Each path is a new rotation, seen through one point. The rows after it are directions, each followed by how far the rotation turns it, in deg/step (0 if it stays put).
Each turn is a multiple of 5 degrees from 10 to 175, or 0.
Each row of a path follows its step; steps can be skipped.
Rotation 1:
step 1: [-17  26  -3  20   5  22  12  -5  -4  -7  -8   3  27 -20 -14   4  19  22
  10  27 -29   4   1  -5  -2  -8 -20  -7   0 -20 -13   0 -13   4   5  -9
  19  -6 -10  16  -6 -34  -4  18 -20  -9  -7  -6  -9  -5   4   2   5  -2
  -1 -17  -7 -28   5 -28   7  21   5  -3  -2  21  -3  11 -29  14  15   8
   0   6 -11  21  -2 -11 -34  23 -14]
step 2: [  0   8 -10 -12  10  -3  21  20 -26  -8  18  -2 -18 -26 -10   1   0  -3
  17  -4   4 -20  -1 -19  -3  -2  23  18  -9  12 -20 -11 -36   4   4 -31
  37  25  -5  30  12  -5  11   8  12   7  -1  14 -15   6 -15  -5 -10   1
 -12   5   0 -12  -2  11 -16   6   0  18   7 -19 -12   4   3  29   5 -21
 -21   9  -9  23 -17   8 -11  11  -8]
step 4: [ 10  16  21  15   5   4 -12  19 -11  -3 -26   3 -11 -17   0  -5   6 -12
   9 -15 -22 -17 -23  -9  -9  10 -17  14  17   8   3  -9  18 -16   5 -17
  33   0   2  12 -10   8   2  13   6 -27 -28  -4 -10  -4 -34  -1 -33 -15
  13   7  -5 -19  -7   2 -11  12   9 -17 -21 -19   8  12  15  22   3   3
  20  -7  -5 -22 -13   6  -8  24   7]
step 7: [ -1  10  -7  17   3  19  -2  22  14   5  28  27  -3  10 -25   5 -21 -17
  12   5  18 -24   6  26  -6  17  -5  -4 -11  -6  -5  11  22 -12  -4 -13
  25   5  -9  -4  -3 -21   6  32  -2  -2 -35   4 -10  18 -11   3  35  -3
  10   0 -12  14 -15   0  -7   1 -12   6 -21  -2  23 -24 -10   9  14 -10
 -16   9  22 -17 -14  12  -1  -3   0]
step 15: [ 11   8   3  -1  11  19 -29  26 -11   5  -1   8  16 -20 -11  15 -15   7
   0   1  -5  14 -19 -20  22  -1  -1 -18   9   4   4  -2 -13 -43  -6 -25
  -7   1   3  -1  -9   0  -9  14 -13   3   3  11  15  12   5 -19   2  17
  -4 -10 -13   9 -17  22  -6  13 -11 -19  23   6  11 -17  14  13  12  25
  35  23  33  -7  -1  20 -13  -8   0]
step 17: [ 29  -3 -12   8 -21   1  -8   6   3 -16   6  -4  -2 -19  16  -9  -3  11
  20   0  16   6  10 -14  16   8  19   6 -13  -8 -11   4  -1 -17 -29  -7
   8  24 -18  14 -15 -20 -14  12 -21 -11   8  15  10   8  30 -24 -10  11
  29  -4  16  24 -10   4   9 -14  12   5 -14  17  11 -23   4  26  -4   9
  -6  -4 -12  -2   5  14 -21  37 -19]
step 20: [ 21  -2  27  19   8  -4  -9  12 -10 -10  26   5 -18 -24 -24  13  -9  19
   1  10 -24   2   4 -16  19   7 -19   0  36  -4 -25 -18  26  10  24 -26
   7   8 -13   2 -12   1   7 -21   4  19   8  -3   6  11  -3 -11  11  11
   4   3  24  16 -23  13   4  20 -11   9  10  13   1  15  -6   8 -12   3
 -12 -11 -22   1   1 -21  -1  21 -12]
[ 2 -1  4 -2 -2 -3  0  2  0  2  0 -5  5 -1  3  1 -5 -2  4  0  0 -3 -5 -8
  0  0 -1 -2  7  1 -1  2  6 -3 -2  9 -5 -1  5  0  0  1  6 -4  1 -3  0 -4
 -2  1 -1 -4 -1 -4 -2 -1  7  1 -2  7  2  7  5 -7 -2  0 -6 -1 -1 -1  0  4
  3  2  1 -1  1  5 -1  0 -1] -> 65
[ -4   0   4  -2   5   4   4   2   0   6   5  -2  -1   2  -4  -3   8  -5
  -2  -1   5   3   1   2  -1   1   5  -1  -5   3  -2  -2   2   7   1   3
   4   2   2   2   2   2   3   3   1  -3  -5   4  -2   2  -5 -10   3  -1
   0   4   5   1  -3   3  -3   0   2  -1  -2  -4   3   8   0  -2  -8   0
   0   0   1   2  -2   4   2  -1   4] -> 155
[-2  1 -1 -8  1 -1  1 -4  1  1  5 -1  0  3  2  0  4 -3  0  0  2 -2  3 -9
 -3  0  5 -1  2  0 -3  4  1 -4  6  3  2  1 -9  2  1 -3 -7 -5 -3  3  2  3
 -1 -6  5  1  2 -2  3  0 -1 -3 -3  2  7  6  1  6 -3  0  2  6  5  1  2  0
  0  4 -7  3  2 -2  1  6 -3] -> 95
[ 6 -6 -2 -4 -5  5  2 -4  6 -2 -4  0 -1  1 -3 -5 -4  0  1  3  0 -1  4  1
 -1  1 -3  2  1  4 -1  2  4  5  4  0 -2 -7 -1  2 -1 -7 -1  1  4  1 -2 -1
  0  0 -4  0  4 -7  6  2  5  2 -4  0 -2 -2 -6 -1  3  0 -1 -1 -4 -6  0  6
  1  2 -3 -2 -1 -7  1  4  6] -> 55
